500 stands for zero in the data rows.
Some points:
c(378, 328, 610, 312, 528, 179, 652, 586, 668, 833, 260, 509, 373, 579, 505, 618, 411, 272, 565, 105, 339, 368, 522, 510, 673, 454, 805, 182, 407, 191, 610, 937)
c(411, 351, 453, 636, 557, 486, 452, 506, 222, 373, 631, 536, 560, 382, 606, 310, 506, 581, 375, 521, 465, 387, 352, 602, 573, 720, 449, 717, 683, 246, 415, 276)
c(890, 595, 662, 197, 549, 518, 440, 531, 779, 940, 478, 523, 238, 361, 715, 425, 651, 323, 456, 793, 655, 632, 434, 708, 762, 475, 506, 621, 686, 433, 317, 482)
c(425, 507, 427, 518, 430, 654, 617, 512, 413, 282, 449, 362, 390, 601, 514, 326, 314, 820, 542, 608, 418, 358, 525, 547, 604, 553, 331, 457, 585, 588, 355, 280)
c(558, 496, 277, 335, 474, 454, 321, 548, 454, 749, 903, 581, 550, 446, 438, 424, 659, 746, 463, 384, 564, 463, 333, 587, 436, 735, 465, 751, 712, 571, 697, 689)
c(372, 534, 482, 442, 396, 680, 691, 260, 445, 388, 105, 498, 567, 721, 390, 514, 574, 444, 633, 845, 462, 522, 596, 354, 280, 458, 652, 602, 372, 580, 307, 524)
c(722, 312, 426, 109, 462, 291, 387, 529, 483, 565, 612, 610, 457, 369, 692, 300, 599, 424, 499, 716, 642, 576, 625, 630, 698, 427, 600, 611, 901, 405, 448, 505)
c(330, 636, 516, 657, 653, 403, 426, 429, 375, 213, 635, 477, 616, 362, 441, 575, 638, 534, 420, 606, 829, 646, 494, 779, 448, 373, 590, 515, 819, 553, 537, 745)
c(495, 459, 377, 417, 457, 523, 677, 816, 506, 614, 808, 524, 540, 462, 446, 302, 570, 551, 491, 504, 651, 373, 243, 427, 503, 511, 375, 618, 772, 492, 551, 566)
c(655, 709, 572, 485, 493, 313, 384, 725, 601, 480, 816, 468, 457, 469, 642, 540, 739, 559, 661, 635, 823, 637, 338, 656, 596, 613, 523, 594, 716, 545, 623, 834)
c(548, 823, 680, 895, 446, 583, 486, 195, 371, 273, 654, 633, 564, 595, 520, 517, 694, 437, 540, 233, 427, 453, 772, 450, 488, 437, 813, 515, 526, 574, 553, 475)
c(418, 558, 509, 571, 360, 454, 391, 677, 458, 488, 856, 546, 596, 499, 660, 291, 166, 414, 502, 400, 637, 364, 584, 444, 456, 468, 497, 618, 564, 337, 848, 318)
c(616, 338, 402, 608, 783, 331, 581, 260, 620, 706, 431, 648, 248, 454, 227, 592, 487, 438, 625, 319, 416, 600, 471, 180, 436, 420, 914, 431, 570, 498, 665, 586)
c(344, 422, 688, 636, 433, 700, 421, 460, 463, 318, 421, 581, 675, 715, 446, 450, 431, 537, 463, 407, 313, 464, 693, 233, 457, 275, 507, 683, 416, 732, 473, 392)
c(496, 534, 577, 674, 719, 544, 484, 490, 611, 307, 468, 414, 615, 626, 472, 615, 545, 602, 321, 561, 441, 157, 58, 660, 463, 551, 204, 341, 414, 374, 400, 432)
c(705, 406, 504, 461, 599, 570, 501, 770, 717, 746, 855, 602, 594, 440, 533, 540, 231, 400, 640, 286, 357, 372, 722, 518, 335, 496, 309, 506, 615, 578, 868, 625)
c(821, 312, 379, 216, 638, 504, 359, 996, 847, 840, 648, 761, 639, 235, 557, 553, 541, 251, 713, 61, 646, 500, 827, 492, 216, 669, 491, 332, 553, 140, 519, 584)
c(296, 575, 645, 709, 479, 700, 531, 379, 442, 297, 398, 422, 695, 553, 516, 323, 482, 522, 590, 608, 397, 592, 783, 195, 508, 312, 406, 441, 281, 675, 466, 433)
c(154, 603, 355, 605, 660, 522, 414, 591, 361, 398, 746, 446, 447, 501, 637, 672, 675, 631, 550, 194, 564, 563, 556, 685, 452, 623, 624, 448, 610, 638, 624, 484)
c(767, 563, 487, 362, 82, 386, 308, 252, 515, 587, 280, 387, 191, 659, 419, 599, 618, 241, 671, 999, 413, 811, 669, 325, 85, 514, 620, 396, 516, 574, 427, 449)
c(956, 484, 658, 458, 353, 743, 150, 465, 295, 516, 523, 637, 401, 555, 574, 334, 509, 336, 715, 561, 283, 708, 885, 298, 834, 500, 408, 454, 512, 370, 499, 438)
c(480, 618, 408, 272, 589, 445, 565, 317, 488, 174, 231, 339, 666, 505, 481, 472, 446, 482, 589, 608, 630, 409, 116, 578, 535, 603, 571, 399, 499, 689, 318, 503)
c(522, 487, 319, 624, 503, 676, 599, 550, 572, 448, 407, 342, 491, 473, 523, 505, 457, 600, 159, 510, 599, 538, 380, 654, 468, 380, 202, 416, 473, 539, 586, 608)
c(366, 632, 617, 560, 374, 472, 596, 145, 531, 261, 387, 193, 518, 422, 420, 761, 602, 657, 316, 674, 529, 604, 455, 19, 254, 383, 627, 457, 451, 499, 280, 330)
c(229, 480, 595, 598, 374, 101, 483, 283, 530, 323, 378, 463, 292, 266, 133, 498, 309, 399, 476, 302, 345, 530, 403, 400, 502, 505, 650, 404, 394, 451, 488, 504)
c(301, 588, 541, 500, 535, 395, 579, 365, 377, 273, 250, 523, 514, 459, 306, 652, 376, 417, 278, 362, 641, 521, 341, 502, 419, 532, 514, 543, 486, 650, 480, 594)
c(385, 520, 641, 658, 481, 531, 234, 325, 528, 672, 409, 484, 398, 501, 324, 552, 430, 447, 756, 604, 191, 423, 563, 196, 414, 300, 713, 577, 173, 437, 327, 572)
c(572, 522, 523, 372, 585, 502, 590, 608, 787, 579, 431, 454, 287, 322, 414, 545, 719, 498, 502, 644, 634, 354, 316, 782, 601, 522, 288, 629, 737, 700, 389, 451)
c(321, 542, 492, 414, 485, 566, 541, 423, 474, 424, 442, 396, 494, 434, 709, 675, 712, 508, 236, 563, 553, 218, 206, 618, 375, 353, 238, 460, 617, 617, 279, 350)
c(343, 599, 508, 506, 544, 317, 601, 511, 404, 254, 429, 502, 522, 460, 443, 776, 722, 577, 449, 363, 707, 459, 263, 589, 545, 494, 559, 323, 495, 384, 304, 488)
c(432, 328, 690, 732, 645, 681, 449, 560, 342, 589, 379, 515, 551, 693, 728, 447, 452, 670, 366, 616, 387, 549, 583, 440, 512, 478, 320, 591, 678, 832, 488, 334)
c(798, 449, 546, 245, 430, 546, 96, 551, 403, 719, 289, 629, 491, 874, 481, 497, 572, 245, 779, 984, 599, 742, 999, 187, 653, 292, 265, 363, 604, 254, 407, 194)
c(473, 403, 426, 477, 593, 500, 512, 831, 575, 516, 562, 469, 690, 619, 335, 577, 337, 401, 222, 230, 405, 504, 463, 803, 558, 803, 565, 481, 269, 483, 527, 570)
c(585, 425, 264, 893, 435, 542, 398, 355, 550, 538, 775, 770, 466, 464, 637, 449, 770, 225, 637, 348, 459, 451, 455, 130, 384, 286, 713, 398, 548, 573, 507, 473)
c(573, 494, 393, 559, 487, 234, 233, 636, 449, 607, 501, 471, 493, 514, 452, 410, 437, 487, 436, 152, 601, 334, 511, 736, 390, 735, 261, 435, 309, 454, 715, 775)
c(186, 565, 383, 597, 616, 437, 465, 637, 742, 631, 795, 707, 559, 562, 481, 500, 439, 606, 526, 103, 542, 605, 546, 609, 403, 757, 484, 173, 363, 441, 633, 712)
c(137, 543, 506, 570, 547, 485, 561, 271, 509, 169, 324, 271, 537, 586, 435, 583, 364, 484, 401, 348, 288, 435, 446, 329, 430, 559, 679, 638, 554, 679, 399, 379)
c(972, 379, 442, 155, 399, 586, 486, 674, 693, 784, 491, 660, 335, 577, 782, 590, 467, 515, 534, 875, 605, 445, 407, 618, 690, 427, 575, 655, 600, 352, 284, 579)
c(688, 675, 638, 539, 448, 627, 561, 769, 333, 458, 192, 380, 534, 658, 645, 396, 312, 613, 561, 400, 225, 461, 651, 509, 550, 399, 305, 693, 221, 520, 277, 477)
c(651, 496, 692, 632, 508, 179, 589, 331, 435, 691, 179, 689, 228, 287, 264, 867, 757, 844, 837, 746, 549, 633, 401, 311, 636, 548, 906, 311, 407, 490, 735, 359)
c(538, 648, 447, 463, 664, 370, 542, 414, 465, 166, 748, 631, 679, 177, 430, 445, 848, 623, 468, 777, 558, 576, 499, 513, 379, 150, 591, 441, 755, 328, 385, 807)
c(610, 287, 534, 423, 372, 645, 490, 668, 347, 413, 846, 512, 503, 346, 679, 345, 610, 537, 736, 431, 480, 313, 677, 458, 712, 652, 571, 809, 468, 337, 942, 511)
c(293, 675, 474, 574, 536, 721, 521, 396, 434, 452, 284, 189, 320, 408, 217, 492, 122, 350, 501, 599, 430, 444, 631, 226, 430, 524, 673, 614, 187, 484, 253, 486)
c(687, 395, 570, 716, 538, 616, 621, 651, 437, 664, 626, 419, 581, 548, 788, 380, 463, 642, 717, 712, 598, 481, 608, 576, 615, 504, 384, 837, 682, 394, 610, 413)
c(339, 592, 409, 523, 587, 526, 538, 605, 446, 595, 409, 591, 595, 524, 341, 629, 276, 402, 277, 374, 464, 353, 344, 541, 481, 521, 393, 566, 323, 664, 545, 760)
c(156, 567, 541, 729, 415, 614, 498, 286, 454, 286, 417, 301, 713, 598, 508, 644, 486, 616, 476, 482, 656, 493, 467, 513, 557, 569, 426, 496, 428, 667, 518, 501)
There is one direction along which these points spread out most. Take the direction at right angles to it along which they spread out most. Then take the direction at right angles to both along which they spread out most. Go by this last direction. How far along it is each point below, from 0 to 99? 50 is the average, and the first point above lies past it. One standard deviation of the points above along it is 16.
c(356, 588, 497, 422, 460, 427, 492, 407, 557, 420, 442, 531, 576, 520, 359, 442, 568, 689, 410, 456, 701, 458, 195, 639, 512, 531, 307, 441, 519, 655, 388, 510) : 34
c(466, 328, 96, 297, 346, 322, 571, 733, 606, 685, 628, 534, 643, 688, 280, 490, 665, 618, 407, 65, 600, 588, 459, 799, 406, 530, 217, 417, 405, 277, 485, 549) : 57
c(405, 534, 686, 706, 553, 751, 576, 587, 555, 267, 231, 322, 439, 551, 482, 241, 410, 510, 342, 580, 350, 575, 507, 292, 352, 454, 504, 570, 410, 507, 295, 318) : 45
c(430, 506, 283, 434, 391, 722, 569, 623, 377, 396, 781, 520, 518, 474, 683, 552, 406, 541, 314, 271, 211, 290, 525, 564, 561, 534, 345, 425, 396, 421, 811, 398) : 54
c(252, 310, 240, 417, 506, 394, 484, 607, 690, 570, 450, 261, 531, 343, 370, 470, 336, 430, 428, 490, 479, 554, 551, 810, 779, 727, 438, 364, 260, 591, 446, 531) : 54
c(479, 339, 453, 552, 566, 698, 364, 495, 450, 483, 654, 432, 371, 480, 595, 310, 322, 436, 657, 200, 600, 549, 769, 392, 461, 336, 472, 430, 303, 484, 815, 540) : 71
c(834, 597, 573, 501, 338, 670, 633, 729, 516, 725, 439, 586, 551, 658, 714, 291, 418, 500, 375, 557, 143, 552, 742, 556, 824, 545, 404, 523, 631, 508, 395, 389) : 44
c(962, 439, 744, 187, 179, 171, 777, 274, 434, 787, 249, 787, 385, 125, 394, 486, 719, 511, 708, 999, 363, 753, 249, 542, 247, 437, 899, 113, 414, 600, 767, 131) : 52
c(420, 558, 442, 405, 684, 665, 609, 358, 552, 424, 350, 498, 527, 684, 601, 451, 408, 516, 482, 724, 624, 591, 223, 809, 392, 402, 413, 549, 577, 569, 239, 307) : 23
c(186, 322, 522, 449, 525, 212, 776, 415, 583, 649, 479, 766, 470, 676, 532, 850, 392, 273, 533, 422, 535, 661, 505, 324, 553, 634, 738, 490, 155, 404, 423, 590) : 75
c(460, 579, 517, 366, 586, 536, 680, 264, 396, 484, 479, 375, 536, 436, 344, 548, 378, 518, 336, 515, 585, 477, 404, 797, 523, 455, 323, 355, 274, 479, 223, 470) : 39
c(754, 450, 665, 631, 629, 576, 449, 364, 332, 508, 658, 324, 583, 503, 742, 359, 453, 552, 340, 519, 391, 531, 572, 359, 596, 557, 380, 783, 706, 492, 831, 482) : 42
